In the rows, zero is written as 100.
Turns, then the turns between two rows, first turn first; the first pair answered:
turn j_782:
110 84 80 131 159 86 95 113 114 -> 98 64 79 126 142 61 86 94 101
142 95 91 82 79 94 76 109 100 -> 119 84 109 82 61 82 81 104 82
85 101 125 81 104 90 114 94 125 -> 93 106 120 82 111 97 112 96 133
103 103 106 86 80 95 89 102 83 -> 103 110 112 89 85 107 96 107 85
turn j_264:
117 79 83 101 87 73 87 88 70 -> 101 84 88 98 82 74 89 78 70
96 107 126 88 100 107 111 110 96 -> 110 106 119 93 106 108 111 118 93
90 106 89 130 116 110 120 82 79 -> 64 101 122 98 98 104 111 72 104
79 100 119 96 86 120 128 85 84 -> 94 95 136 72 86 111 110 108 105
turn j_250:
86 100 89 134 107 116 111 105 87 -> 80 89 88 136 113 102 105 101 87
131 107 101 92 78 100 108 105 76 -> 126 110 96 95 76 104 113 93 74
104 138 93 109 134 116 99 105 127 -> 94 136 89 115 135 112 104 91 124
Then:
Between the rows of a pair lie 2 to 4 turns.
80 102 132 90 94 110 106 130 95 -> 98 109 124 95 98 115 105 139 97
j_250, j_264
110 110 102 71 60 117 101 85 91 -> 130 106 83 92 74 114 103 97 70
j_264, j_782, j_264, j_264
111 82 108 60 84 71 66 97 134 -> 127 104 104 65 104 94 75 113 152
j_782, j_782, j_782, j_782
84 89 123 89 97 80 94 97 85 -> 109 119 107 107 109 114 112 116 78
j_250, j_782, j_264, j_250
94 122 91 90 101 132 102 76 130 -> 75 120 107 90 95 133 110 78 119
j_782, j_782, j_782, j_782
120 108 105 116 134 111 100 118 111 -> 135 94 90 105 124 93 85 106 111
j_782, j_250
109 111 108 91 101 110 84 99 148 -> 97 113 98 97 99 115 89 79 144
j_250, j_250
134 92 80 82 111 104 95 106 102 -> 108 91 70 98 105 105 108 73 87
j_250, j_264, j_250
127 89 79 102 117 82 91 104 110 -> 96 94 76 118 98 91 109 76 79
j_250, j_264, j_782
84 108 97 87 105 112 98 85 138 -> 88 99 74 119 122 100 102 76 116
j_264, j_264, j_264, j_250
116 99 122 138 128 109 118 144 84 -> 100 108 154 94 104 113 107 140 122
j_250, j_264, j_264, j_264
117 60 102 110 91 73 80 117 71 -> 123 77 118 105 84 94 88 139 67
j_250, j_782
128 107 98 93 107 98 73 108 108 -> 120 120 82 112 103 116 92 93 93
j_250, j_264
90 119 111 99 91 120 115 93 99 -> 121 93 84 95 91 90 90 86 99
j_264, j_782, j_264, j_782
63 104 116 96 100 107 109 79 106 -> 93 117 116 87 116 116 102 106 134
j_782, j_264
108 108 116 83 91 105 94 119 107 -> 113 98 106 79 88 94 85 109 107
j_782, j_782
133 91 100 53 106 69 73 98 133 -> 141 76 96 77 115 57 81 124 88
j_782, j_264
107 81 128 82 84 72 85 116 93 -> 118 87 113 108 99 82 99 130 69
j_264, j_782
103 123 84 124 89 122 113 112 109 -> 97 110 66 126 89 107 108 87 108
j_250, j_782
98 87 96 85 110 75 75 96 113 -> 111 103 95 87 125 92 82 106 125
j_782, j_782, j_782, j_782
120 107 85 103 79 120 113 94 101 -> 110 92 82 103 74 102 103 81 95
j_782, j_250
124 99 132 84 110 98 110 139 107 -> 111 73 128 80 94 71 99 119 92
j_782, j_782, j_782
113 102 127 90 102 99 108 124 123 -> 94 101 94 129 108 102 130 90 87
j_264, j_264, j_250
125 99 128 104 114 86 85 123 115 -> 116 86 130 98 101 69 81 111 105
j_782, j_782
123 101 57 110 107 95 98 74 86 -> 89 84 89 111 96 75 102 76 62
j_250, j_782
103 95 120 93 123 87 95 133 114 -> 118 109 108 90 117 101 94 131 117
j_782, j_250
102 106 97 121 80 115 114 100 52 -> 107 99 69 126 86 107 106 78 62
j_782, j_782, j_250, j_782
42 87 120 123 106 85 128 92 90 -> 83 73 121 121 130 67 109 141 91
j_250, j_264, j_264
100 91 94 97 104 86 99 92 98 -> 94 99 94 102 99 97 108 90 88
j_250, j_250, j_264, j_264
84 97 99 125 131 114 119 88 102 -> 108 92 106 84 123 100 89 99 141
j_264, j_264, j_250, j_782
101 116 83 116 112 117 124 106 103 -> 107 111 91 91 106 110 104 101 132
j_264, j_782, j_264, j_264
101 78 85 109 86 85 101 99 57 -> 131 117 76 97 112 124 100 120 115
j_782, j_264, j_782, j_782
102 128 122 73 82 124 94 104 128 -> 123 138 91 98 95 138 104 103 116
j_264, j_250
107 124 92 111 97 122 115 103 90 -> 108 91 79 105 87 85 94 88 83
j_782, j_782, j_250
122 129 73 113 136 124 112 102 130 -> 85 85 61 116 123 84 104 56 114
j_250, j_250, j_782
127 108 66 102 96 106 91 97 102 -> 90 122 86 109 88 127 115 87 92
j_264, j_782, j_782, j_782
97 109 69 101 95 106 98 66 116 -> 95 84 112 80 102 73 78 107 122
j_250, j_264, j_782, j_264
139 101 96 115 132 93 89 131 102 -> 147 96 90 101 107 83 80 125 95
j_782, j_250
105 113 73 95 85 112 107 62 106 -> 81 116 116 77 73 111 108 78 110
j_264, j_782, j_782
114 84 62 89 90 87 76 82 80 -> 98 84 78 74 80 85 71 76 91
j_264, j_264
98 116 101 103 99 124 108 114 85 -> 113 106 101 98 108 113 95 128 95
j_250, j_264, j_264, j_264
95 85 80 113 114 89 88 88 88 -> 99 81 95 94 113 83 75 100 106
j_264, j_264, j_264
91 111 93 89 71 112 99 78 87 -> 82 123 98 98 90 124 110 87 94
j_782, j_250, j_782
134 83 100 90 87 78 69 121 101 -> 103 96 138 99 83 93 93 136 82
j_782, j_782
114 108 87 121 85 123 103 106 55 -> 84 112 98 105 69 131 106 77 67
j_782, j_264
87 101 109 117 95 117 117 90 82 -> 118 100 78 114 105 115 101 88 103
j_782, j_782
